One vector is turned by the same rotation once a step. Each row is the vector after some number of steps, and that number follows the row.
The counts run from 0 to 262.
[  1.4  18.6  34.5 -15.2  34.0   7.3 -46.7  -1.5   7.4   8.1   4.4 -15.8
 -11.1  10.0  27.9   8.5 -28.1  18.0  -9.3  -8.4 -17.6 -42.2   2.1  15.6
   2.7  20.1 -42.1 -23.8 -12.4 -11.4 -32.4  -8.9   0.8  -1.1  33.0   5.6
   5.1  -0.7  -7.3   2.0   4.0  -0.6  -6.7 -43.1 -22.0 -18.5  -1.8] -> 193
[  2.0 -25.4 -19.4  -1.0  29.5  22.4  -4.6  -1.2 -14.9  -2.8 -18.8 -17.1
   5.9  -9.5 -10.3   7.3  30.3  37.3  -4.2 -20.2  -5.5 -30.6   9.7 -38.1
  -1.0  33.9  -3.6   5.6   6.3 -41.5  -2.0  -6.6  11.0  20.6  -4.4   7.4
  41.5   7.5  -0.7  29.1  -0.4  12.2 -23.8  21.0  19.8 -41.2   4.8] -> 251
[ 29.6  19.4 -27.2  33.4 -52.4   5.8   6.5 -51.9   3.1  -6.6  32.8  10.5
 -11.4 -14.9  -7.0 -12.6  14.8  12.9 -11.0  -3.1 -40.6  -2.9 -12.1  -1.5
 -25.5  -7.9 -31.7  10.5   6.7  19.0  37.3  -1.6   7.1   8.8   9.2  -3.8
  -1.1  -7.5   5.4  -5.2 -41.4   1.8  -6.6  -3.3  -0.3 -13.2  14.5] -> 122
[ -1.7  -0.6 -49.8 -16.5 -21.6  33.5   1.4 -11.9  70.5   1.9  -5.0  17.6
 -26.5  -5.8 -13.3  -7.7  27.8  -9.7   9.7  37.8  -6.6  13.1  -3.0  13.6
 -25.9 -14.2  -4.0 -11.4  21.9  14.1  -2.9   2.8  25.2 -25.6  -6.3 -11.2
  -5.8  20.4   5.7 -24.0 -13.7   1.4  27.2  -4.8   3.7  16.9   4.2] -> 224
[ 10.1  15.1 -23.4   1.9  11.9   9.9  37.0 -15.5   9.5   2.2  14.2  38.0
   3.0  15.5   8.4  -2.7   2.6  28.0 -22.5  -3.1  -0.7 -26.7   8.9 -19.8
  -2.0  -8.0 -11.3  16.1  -9.7 -32.6   3.7  -8.1   1.7  49.1  10.2  22.9
 -19.8 -28.1  34.8  21.3 -31.1  21.1 -15.3  15.9  21.0 -21.2  -4.7] -> 254
[ -9.3 -14.0  -4.7 -31.5 -21.9 -12.4   8.4  -6.4  26.6 -13.3  -1.0  32.7
  42.1  -3.1  40.9  -2.5  -2.7 -18.8  39.6 -21.1  31.4  14.9   0.4  27.4
   9.8  -0.3 -12.2 -17.2 -25.0  -9.1 -26.2  21.5  14.1 -14.9  14.8  26.3
 -14.7  25.9   8.6   4.4  -8.0 -15.2   8.8  14.3 -24.4 -13.2 -14.8] -> 71
[  4.0  23.9  -1.0   1.5  29.1  25.9 -38.0   1.6  29.2   2.3  20.3  -8.7
 -17.6   9.4   7.7  -4.4  -2.6  25.8 -19.8  27.0 -10.9 -51.4   9.8   8.7
 -27.6   3.5 -36.9   2.2  19.9  21.2   2.5  -5.3 -35.1   6.3  42.8   4.4
  14.6 -28.4 -14.3  -2.5  -9.5  30.4 -10.1 -23.5  -2.4  -2.2   4.5] -> 106
[  6.0 -15.3  10.0  -7.1  -2.3  -6.6   4.4 -12.2  -3.2  12.1  -6.2   8.4
 -11.0 -17.2  13.3  25.7  15.4  -2.8  31.8 -23.9  -7.4  11.1 -16.3  -9.2
  17.0  35.9 -16.3 -20.3 -16.1 -13.0 -12.1 -10.6  62.6 -13.8   5.7   7.9
  -6.2  50.7 -20.6   5.0   3.8 -18.7 -26.7  29.7  15.3 -19.3  -3.3] -> 52
[  5.8   0.4 -27.5  -2.8   0.1   7.1  22.7 -13.9  16.6   9.6   9.6   4.7
 -13.7  -5.5 -19.9 -28.9  30.9  11.6  42.5  16.8 -13.4  -1.8 -21.7 -27.6
  -7.6  12.0 -13.9   0.8  11.3 -29.2  31.3  22.3  16.2 -10.4   8.9  37.3
  30.4  24.7 -23.2  15.7 -18.9   1.4   6.9  41.0  25.2 -10.3  -3.6] -> 245
[-13.3 -45.6 -44.8 -21.1   0.0  -9.9  -8.9 -18.4  24.7 -30.9 -16.2  -9.8
  50.2 -17.0   6.8 -14.3 -15.5 -13.3 -10.5 -19.8  -1.7  24.9  24.5  41.4
  -2.2  -8.3  34.2   6.8  10.0  -8.5 -18.7   8.7  -9.4  16.9  -7.5  -5.3
  -4.2  -9.7  24.7   0.8   3.6   9.9  -0.6  -3.8 -25.7 -27.6 -10.7] -> 79
[ 17.7  13.8 -29.2 -28.1 -61.1  37.0   6.0  -7.2  33.2  16.2 -11.1  25.4
 -14.4   0.4  18.3  21.2  15.5  -3.1  27.5  -8.6   1.6  15.7   1.1  19.4
  -4.8  -4.6   6.9  -2.9 -14.7  17.9 -18.0  10.3  34.4   2.0  -1.1 -13.4
 -29.9  27.7  13.4 -36.3  -6.2 -12.5   1.1  13.4   7.9 -12.4  -9.4] -> 137
[ 20.1 -18.6 -10.8   0.1 -26.9 -16.8 -17.5 -16.9 -39.2  -8.4 -17.0 -17.6
  39.9  -8.5 -11.6   6.8   0.6  21.2  11.2 -35.8 -28.2  26.5  30.9  11.0
  16.0  31.7  -2.1  16.0  -0.6  20.8  -0.3   0.9  20.7  31.1   8.2   3.8
   5.2  26.3 -10.8  26.2  -1.7  -6.0  -9.9  16.0   4.0 -31.6  -9.6] -> 58
[ 13.2 -23.4 -33.2  -5.1   5.9   8.6  -7.0 -12.3 -19.8  16.6  -9.9 -16.3
  12.1   2.5  -7.9  14.6   2.3  23.0   3.5   1.2 -36.7   0.3  28.7 -14.9
  -8.4  33.0  21.0  22.0  14.5   6.8  -1.4   9.0  -1.8  45.5   5.6   3.3
  18.3   4.9  -1.7   2.9  -5.6  23.3 -29.3  53.9  28.0 -29.7 -22.3] -> 249
[ 23.6   8.9  -2.1 -15.6  38.4  20.8  -9.1  15.4   6.5  34.3  12.5 -40.1
 -44.5   2.5  -1.3  31.7   7.3 -20.3  14.0   0.6  -1.6  21.9 -17.5   3.9
   3.4   2.9  19.0  -8.6  35.6   7.0  20.8 -12.8  14.0  -4.5   0.2 -25.3
 -11.2  21.8 -17.3 -35.2  16.0  17.2 -30.7  19.8  12.3   5.6 -12.5] -> 30
[ 25.4   8.6 -44.9 -12.6 -25.5  26.3  12.5  -0.4   3.2  15.3 -17.5 -35.3
 -15.5  13.1 -45.0 -25.6  39.1   3.1  -2.3  -3.2 -43.2  20.0  14.1   5.3
   4.4  -6.8 -19.8  -6.4   4.8 -16.0  20.2   9.4   8.9  16.7   0.7   9.4
 -19.8  23.7   4.2   0.1 -23.8 -13.7  44.4  -3.7   5.8 -16.4   3.4] -> 142
[-13.9 -16.5   3.9  44.1  30.5 -10.1 -10.1 -22.8  -0.3 -16.2  37.8 -31.8
  -5.5 -22.8 -10.3  -5.1  10.2 -16.5 -48.6   7.7 -10.1  -5.5  -9.7  -4.4
 -14.0  30.8 -26.6   3.4  31.9  14.9  23.1  -2.3  -5.2   7.6 -11.4  -4.2
  24.2 -16.5  -6.2   7.8 -27.7  30.0 -23.1  -0.3  -8.6  21.5  11.3] -> 103
[ -9.7 -29.4 -43.5 -22.3 -10.2  -4.5 -11.6 -17.4  22.7 -31.1  -7.6  -9.5
  50.0 -22.9  -4.4 -29.5 -20.8  -1.1  12.2 -19.1   0.3  34.9  18.5  41.2
  -8.4 -21.1  17.2  10.3  13.3  -3.0   2.3  16.8 -12.2  12.2  11.5  12.8
   5.8  -5.0   9.5   7.8  12.9   2.6  10.8 -13.6 -35.4 -27.2 -15.0] -> 78
[ 21.4  -9.7 -29.2   5.3  54.1   5.1  16.1 -15.0 -21.5   4.9  12.3   2.8
  -4.4  28.2  -5.9  23.0  30.8 -10.0 -29.9  10.6  33.7  -8.3  15.9 -25.8
  -3.0  14.7  10.7 -11.4  25.7  -1.4  -4.5 -28.0   3.0   2.5 -10.3   1.4
  -7.8   3.4  18.9   0.7 -35.3  28.9   7.2  32.8  21.1  38.7   6.1] -> 235
[ -0.2  33.4  29.8  -4.1  -5.3   8.3 -26.0 -30.1  26.2  -9.1  24.9  33.8
  27.4   5.5  53.1   2.5 -19.8  14.7  17.5 -19.6   5.7 -17.8  -8.6  17.0
  -3.4  -5.1 -24.6  -9.0 -24.7 -17.1 -25.6   6.1   5.1 -14.1  27.5   9.5
  18.8  -8.3 -10.6   9.0  -8.4 -12.7   0.5 -39.1 -27.0  -9.3  23.4] -> 195
[ 13.0   6.7   6.5  20.1  30.0  15.8 -27.4 -41.4 -11.1  -2.2  37.2  12.8
  21.1   9.5  55.2  31.1   4.3  -0.7  -9.1  -9.3  19.0 -24.4 -14.6 -14.6
 -15.8   7.3   6.8 -16.8   9.8   8.8 -13.0  -2.2  -9.4 -11.7  17.3  -3.6
  24.9 -18.8 -13.1 -21.0 -35.3   8.1 -30.0  11.2  -9.4  13.0  23.4] -> 109
[  8.1  13.4 -15.4  10.0  -8.7  38.6 -22.4  21.1  14.4  14.2  14.9 -18.0
  33.9   4.2   4.3   3.1  29.6   3.3 -25.5   1.5  15.4   8.4  15.8  17.2
 -16.8  -1.0 -12.3  16.2   9.4  63.2   6.6  10.2 -41.6  33.6   7.6  -8.9
  -2.2 -25.1 -16.4 -19.9 -29.0  21.5 -34.1  -4.0  -2.6   4.9  21.7] -> 20
[-21.4  17.2  -6.3 -21.8  39.9  -2.2  -0.8 -22.5  46.1   3.1  36.7  18.1
  17.2  22.1  27.8 -32.1 -22.8 -32.4  15.5  33.1   4.8   4.0 -19.3  21.4
 -14.5 -17.7  11.4 -16.3  16.7 -27.7  -5.4  21.4 -17.7 -19.8   9.0  22.4
   2.3 -10.5   1.1 -11.5 -13.7   4.7  20.3  -6.1 -13.9  31.3   1.6] -> 92
[ 27.7  33.0  19.4  11.6  45.0  -5.9  10.8   3.4 -33.2  16.1   5.4  11.3
 -13.4  21.6  -3.6  24.0  20.7  25.4   0.0 -12.6  17.2   2.8  10.1 -23.8
  26.1  31.0 -11.6  -0.4   2.4 -13.5   0.1 -31.6  42.0  11.5   9.1   4.1
   4.1  24.0 -19.8  31.0 -14.9   6.8 -11.8  -8.5  25.5  11.2  20.0] -> 45
[ 16.7 -20.2 -15.2 -42.0  22.0   4.1   9.0  31.5 -12.2  16.6  -7.0 -23.2
   7.6   0.4  15.0  20.3  24.0 -35.8  -2.1 -24.7  37.9  28.1   7.4  17.5
  15.8   4.8   8.1 -21.4   3.3  11.5  -7.9   7.2  -4.0   3.3   4.6   6.6
 -42.7  23.2   7.8 -22.6  -5.3  13.5 -11.0  48.9   0.7   4.6 -37.1] -> 154
[-24.8  -2.8  -8.4  28.4 -32.1   3.3 -14.5 -25.3  18.3  -6.2   5.6 -18.9
  -9.7 -12.5  -5.9  12.3   9.9 -10.5 -34.1  -2.1 -28.8   8.0   5.2  16.9
   9.8  48.0 -19.1   0.6   7.5  18.8 -30.6  -0.6  51.4  11.3 -30.6 -26.5
   6.1  17.4   3.8  -3.5 -16.3 -10.3   9.3 -34.3 -25.1  20.6  16.8] -> 206
[ -0.3  14.1  -4.3 -12.7 -39.5   8.7 -24.6 -31.7  30.6 -24.4  12.1  -0.9
 -15.3 -29.7  12.1   1.1 -23.5   9.5  25.3 -28.3  -3.2  21.3 -12.7  42.1
  -8.7 -19.2  -2.6  11.3   9.8  -9.8  12.2   1.5  22.8 -17.0  19.8 -16.4
  18.1  10.1  -3.3  -4.8  23.6   2.2   2.4 -39.3 -41.0 -22.7  -4.6] -> 202
[  6.0 -13.9 -47.8  21.0 -32.6   6.6   7.7 -22.6  21.4 -16.4  10.9   9.2
  19.4 -11.6 -21.0 -15.9  35.9 -14.4   4.8  25.5  10.3  28.6  10.7   8.7
 -27.3  15.6  -1.2  14.2  21.1  49.5  10.0  18.6  13.3 -12.3 -15.0  -0.8
   8.0  12.3  -9.8  -6.6 -33.9   7.9  10.3  23.6   2.4  30.2  14.7] -> 226
[ 26.5   1.7 -49.2   4.5  -9.8  -1.1  16.5 -26.8   3.5   2.4   9.8   3.4
   2.8  -3.6 -14.1 -25.3  -1.1  13.1  22.1   4.5 -32.6   5.6   2.3 -10.5
 -22.5  -9.8   7.3  25.6  20.0  -7.3  42.2  19.5  -6.9  26.2  19.2  29.1
   7.0  -3.2  -0.8  10.0 -27.0  19.2 -10.9  43.8  24.7 -23.7 -19.6] -> 247
[ 37.7  48.9 -18.6  -1.3 -22.7  21.2  13.9 -33.2 -15.2  13.9  11.4  37.6
   3.3  45.8  24.6  35.8  10.5  10.3  -9.2 -13.4   9.9 -14.1  18.6  -6.4
   7.2 -11.7   7.7  -4.2  -9.1  -0.9 -20.7 -18.9  23.4  25.2   3.4  -9.9
 -11.3  -7.3  21.8 -15.8 -38.4  -1.3  17.3  -4.7   6.1  19.1  10.4] -> 130
[ 17.2  26.3 -14.4  -7.1 -14.9  13.8  -6.4  -2.8   2.9  -0.4  12.2   9.2
  -7.8  18.8   1.2  26.2   1.2 -19.6  12.3  -0.9  50.8  36.1  16.7  31.1
  -0.7   6.3  13.5  18.3  25.0  46.8  -6.0   4.3   9.7  -9.8  -3.2 -16.8
   5.3  24.0  -2.1 -24.9  -0.8  21.7  25.6   0.7 -26.3  41.8 -21.1] -> 219
[ 17.8  62.1  15.3   2.4  13.9  20.8 -12.1 -19.5  13.9  17.8  37.1  12.1
 -47.7  22.4  11.1   6.3 -15.8  18.3  25.8   9.6   3.3 -11.3 -24.1   0.5
  -8.5   5.8  -9.2  18.4  20.5 -14.8  23.8  -1.1  11.1  -7.6  24.3   4.1
  39.4   4.2 -20.6   0.1  -1.0  21.8  13.8 -13.7  -1.3  16.7  -5.6] -> 113
[ -2.1   1.6   6.8   1.7   0.7 -15.6 -18.5 -15.0   9.0  -1.9  11.8  -1.1
  29.8 -15.9  15.6  -3.7 -47.8  13.3  27.9 -10.8 -21.2  29.3  -1.5  23.6
  -4.4  20.0  19.6  39.7  17.7   3.8   2.1  13.8  12.0  29.9  14.9  -1.9
  33.9  -5.0 -19.1   9.9  25.7  23.1 -47.8   8.1   0.0 -29.4 -15.0] -> 182
[ 17.2   7.0 -20.7  -0.7 -29.7  21.3 -45.6 -18.6   0.3  -7.8  -2.9 -13.6
  20.5  18.3   9.3   7.2   1.6   4.3 -23.2  -7.9  -6.0 -11.2  34.5  39.3
 -16.9  -0.7 -11.6  -7.0   6.1  49.7 -25.5  -3.5 -20.9  13.4  23.0 -17.0
 -16.7 -10.8  17.2 -25.6 -24.0   4.9  18.7 -28.0 -28.1   3.8   7.5] -> 211
[-18.0  -9.5 -32.4  -5.5  22.3  15.7 -14.2 -20.3  72.0  -9.8   8.0  -2.4
 -15.9 -24.0   3.3 -14.7 -19.6   4.8  -3.5  33.1 -22.5  -6.9 -12.7  11.4
 -31.8 -12.8  14.0   9.5  34.2 -15.2   2.3   5.0   3.2  -1.5  -0.9  -7.8
  18.0 -18.1   8.4 -10.1  18.0  29.1 -16.2 -22.1 -10.3  -7.0   2.7] -> 99
[ -6.5  -4.0 -15.1  -7.3  21.7 -13.4   2.1   7.3  24.7 -23.6  25.2   7.8
  26.2  -2.4   1.6 -28.9  -8.8 -15.3 -29.9   2.3  28.2  -3.0  17.0  35.2
  -3.3  -8.6 -29.7   6.9   8.2   4.6   3.7   0.6 -36.8  13.2  18.9  23.8
 -27.0 -30.5  24.8  14.7 -22.1  31.4  10.9 -12.8 -33.9   9.5 -10.0] -> 85
[  6.4 -24.2 -28.1 -27.9   7.3  27.7 -11.8  -5.8  27.8  -1.0  -3.5 -28.3
 -42.3 -10.1  -6.5  17.9  26.4 -22.6   8.6  -2.6  14.8  17.5 -14.9  16.6
 -11.4  -9.0   1.1 -25.0  26.7  -4.0   5.4  -6.0  23.7 -43.1  -4.2 -22.1
  -3.6  37.7  -1.4 -32.3  10.4   2.3  18.6   3.8 -18.3   9.9  -6.2] -> 222
[-28.3 -21.6  10.9 -20.9  53.3  14.5 -30.6  20.1  20.4  -1.7   7.3 -19.0
  20.0   0.1  27.2   6.0   8.6 -17.7  -7.3  -4.1  41.2 -15.1  -8.6  14.5
   9.5  33.8 -23.0 -27.4   8.2  -6.4 -32.8  18.4 -20.8 -27.8   4.9  18.4
  22.0  11.9 -14.1  -0.9   8.7  11.2  -2.0  -3.9 -29.3  15.4  -7.9] -> 89
